[[-0.07  0.14 -0.14 -2.21  1.52 -2.14]
 [ 0.01 -0.91 -0.42  1.73 -1.94  2.92]
 [-0.12  0.14 -0.28 -2.51  2.40 -3.36]
 [-0.02 -1.76 -0.96  1.94 -2.86  4.40]
 [ 0.08  0.15  0.30  1.93 -1.08  1.45]
 [ 0.10  1.07  0.82  1.12  0.29 -0.66]
 [-0.13 -1.22 -1.00 -1.86  0.04  0.25]
 [ 0.22  1.99  1.77  3.17 -0.88  0.72]
 [ 0.20  2.08  1.63  2.39  0.44 -1.12]
 [-0.15 -2.16 -1.30 -0.25 -2.94  4.77]
 [ 0.16  2.46  1.86 -0.03  2.58 -3.65]]: -3.36

[[ 3.91 -0.50  1.53  2.11  3.50  2.35  2.06  0.34  0.22 -0.13  0.21  0.10
   0.67]
 [ 0.37  1.10  1.32  0.33 -0.75 -0.26  1.05  2.94  0.37  0.09 -0.08  5.14
  -0.16]
 [ 0.14 -2.12  0.13 -0.32 -3.15 -0.32 -2.34 -1.54  0.17  1.03  0.91 -2.17
   0.25]
 [-1.00 -0.49 -0.47 -0.97  1.18 -1.40  0.79 -2.39 -0.40 -1.62 -0.86 -1.21
   0.05]
 [-1.61 -0.55  0.38 -2.01 -4.25 -2.31 -3.19  0.30  0.31  1.63  0.53 -0.64
  -0.59]
 [-0.76 -0.92 -0.65 -0.84 -0.59 -0.18 -0.06 -1.90 -0.36  0.07 -0.27 -2.66
  -0.23]
 [-1.16 -1.45  0.72 -1.06 -4.95 -1.08 -1.86 -0.20  0.17  3.14 -0.03 -0.51
  -1.77]
 [-2.20  0.00 -1.86 -0.62 -0.89 -0.63  0.32 -3.20 -0.99 -1.99 -0.78 -1.36
  -0.77]]: 0.25

[[ 1.70 -1.67 -2.50 -3.43 -1.29 -0.71]
 [ 0.47  1.12 -1.17 -3.79  0.24 -0.72]
 [-1.65  2.14 -5.14 -0.80 -1.79  3.46]
 [ 0.12 -0.50  0.19 -1.93 -0.52 -0.60]
 [ 1.33 -2.05 -1.64 -3.16 -0.67 -0.83]
 [ 0.14 -1.19  1.81  1.33  2.04  1.57]
 [-0.35 -2.07 -0.07  1.58 -1.12  2.35]
 [-1.89  1.08 -4.59 -0.15 -0.05  3.60]
 [ 1.41 -1.42 -1.51 -2.46 -0.80 -0.56]
 [-3.22 -1.07 -0.02  0.84  0.73  0.64]]: 3.46

[[-0.08 -0.35 -0.27  1.43 -0.19  0.43  0.16 -0.38 -0.14 -0.82  0.29  0.89
  -1.07 -0.91  0.30 -0.68]
 [-0.17 -0.65  1.21  3.22  1.14 -2.80  0.69  0.04  1.35 -1.38  1.50  0.46
  -0.70  1.12 -2.02 -2.91]
 [-0.39 -0.34  1.61  1.91  1.44 -3.55  0.58  0.48  1.63 -0.62  1.27 -0.57
   0.42  2.27 -2.54 -2.46]
 [ 0.13  0.87 -1.08 -4.16 -1.06  2.65 -0.85  0.20 -1.33  1.92 -1.71 -0.94
   1.32 -0.65  1.91  3.42]
 [-0.25  0.44  1.59 -1.65  1.28 -3.19  0.05  1.11  1.32  1.26  0.22 -2.18
   2.43  3.28 -2.27 -0.23]]: -2.46

[[ 1.81  1.52 -2.42  2.11  0.30  3.37 -3.15  1.38  3.61 -1.06  1.23  0.88]
 [-2.32  0.36  0.36  2.77 -2.64  0.15 -2.60  4.15 -2.96  1.19  0.84  3.32]
 [-0.91 -0.88 -0.07 -0.38  3.11  0.83  1.78  0.91 -4.00 -2.62 -1.72 -0.10]
 [ 0.20  2.81  0.17  3.01 -1.52  2.21 -1.22  4.12  0.22 -2.23  3.44  1.90]
 [-1.67  1.80 -1.05 -0.67 -0.91  5.64 -2.26  3.00 -2.46 -0.12 -1.82  0.03]
 [ 1.27  2.56 -1.19  2.12  0.26  4.09 -1.85  2.19  1.99  0.10  1.79
   2.44]]: -0.10
---
[654, -878, -981, -206, -566] Answer: 654, -566

[[40, 73, 49, 72, 65, 18, 72],
 [17, 47, 49, 96, 51, 40, 53],
 [38, 85, 42, 54, 44, 63, 77]] Answer: 40, 77

[[547, 492, 587, 567, 538, 525, 485],
 [446, 634, 455, 902, 47, 8, 752]] Answer: 547, 752

[[212, -331, 491, -7, -919],
 [-308, -843, -779, -610, 119],
 [927, -299, -618, -214, 463]] Answer: 212, 463

[[514, 110, -796, 558],
 [394, -512, 138, 214]] Answer: 514, 214

[[155, 178, 105, 77, 231, 11],
 [211, 220, 180, 41, 76, 15],
 [176, 186, 107, 63, 176, 181]] Answer: 155, 181

[[76, 50, 40, 28],
 [85, 42, 41, 30],
 [23, 69, 57, 87]] Answer: 76, 87

[320, 701, 403, 180, 752] Answer: 320, 752

[-341, -648, 705, -193, -527, -978, -809] Answer: -341, -809

[3536, 8044, 1721, 2469, 8857, 7434] Answer: 3536, 7434
---
[[ 0.45  4.25 -2.54  4.35  1.69]
 [ 0.85  0.68  1.98  2.31  3.59]
 [ 0.54 -0.02 -2.40 -0.83  2.64]] → 1.69, 0.54

[[-2.77  1.25  4.48 -3.40]
 [-1.46  0.95  2.02 -1.75]
 [-3.02  2.07  4.04 -3.51]] → -3.40, -3.02

[[-3.72 -0.92 -1.74  2.68  1.99 -1.13  2.68]
 [-0.36 -1.03  1.64  2.24  0.46  2.31  2.24]
 [ 0.66  0.54 -5.33  0.11  2.21 -0.77  0.11]] → 2.68, 0.66

[ 2.62 -2.27 -0.86  1.86 -1.98 -4.34 -2.19] → -2.19, 2.62

[ 0.83 -0.21  2.04 -5.07  0.01  1.94] → 1.94, 0.83

[ 0.15  0.87  1.82  0.22  4.23 -1.09 -0.41] → -0.41, 0.15

[-3.33  2.09  4.52 -3.89  1.26] → 1.26, -3.33
---
[-0.036 -0.118 -0.064 -0.029 -0.088 -0.025  0.104] Answer: -0.118

[[-0.060  0.110 -0.090 -0.185 -0.137]
 [-0.015 -0.097 -0.143 -0.059 -0.171]] Answer: -0.097

[[ 119.347 -206.090   14.604 -105.502  -38.548]
 [ 135.905 -203.812   24.860 -102.611  -18.410]] Answer: -203.812

[-1.94  1.10 -1.57  0.18  0.11 -0.61 -1.49] Answer: 1.10

[ 0.9 -1.2  0.1 -1.4] Answer: -1.2

[  7.9  18.1 -10.9   6.3  12.3  16.0] Answer: 18.1
---
 0.76  -0.47   1.49   0.34   4.68  -1.50
 5.32  -1.82  -1.10  -1.76  -0.47   0.55
result: -1.82

 4.09  -3.46  -3.79  -0.37   1.49
 0.29   0.69   0.74   0.81  -1.53
result: 0.69

-0.32  -2.19   2.04  -1.21
-3.18  -1.80  -5.61   3.66
result: -1.80

 0.55  -0.19  -2.51   5.39   0.30  -0.70
-1.36   0.49   0.60  -1.58   1.60   1.50
result: 0.49

 0.29  -2.61   4.46   1.15   5.40
 1.11  -2.95   0.35   3.91   1.23
result: -2.95

 3.42   4.76   2.51  -4.99
 2.88   4.16   2.18  -5.04
result: 4.16

 1.82   0.62  -0.85   1.23  -3.05
 0.45  -1.26  -0.47  -4.61   2.36
result: -1.26

-2.03   2.08  -5.29   0.50   0.51  -0.04
 0.86  -1.05   1.67  -0.40  -2.37   0.71
result: -1.05

 1.97  -4.30  -3.07  -0.47   1.83  -4.13  -0.08
-4.02   4.41  -0.66  -0.20  -1.48  -1.26  -1.44
result: 4.41
---
Input:
[[2.01 1.50 4.98 1.54]
 [3.69 0.13 3.95 2.26]
 [0.89 4.41 4.36 0.36]]
Output: 4.98

Input: [-0.77  2.36  1.71 -5.41 -0.44 -2.38]
Output: 1.71

Input: [-4.18 -0.46 -2.24 -0.99 -2.51  0.42 -1.64]
Output: -2.24

Input: [ 2.94 -1.89  4.78 -1.00 -4.12]
Output: 4.78

Input: [-3.62  4.16  3.45  1.42  1.84 -3.73 -0.65]
Output: 3.45

Input: [-1.49 -4.07 -4.23  0.64  2.98  3.27  0.88]
Output: -4.23

Input: [ 4.49  2.65 -4.19  2.36]
Output: -4.19

Input: [ 1.28 -0.44  0.70  0.87 -4.05  1.18  0.19]
Output: 0.70

Input: [-5.71 -0.89 -0.47  3.52 -3.58  0.61]
Output: -0.47
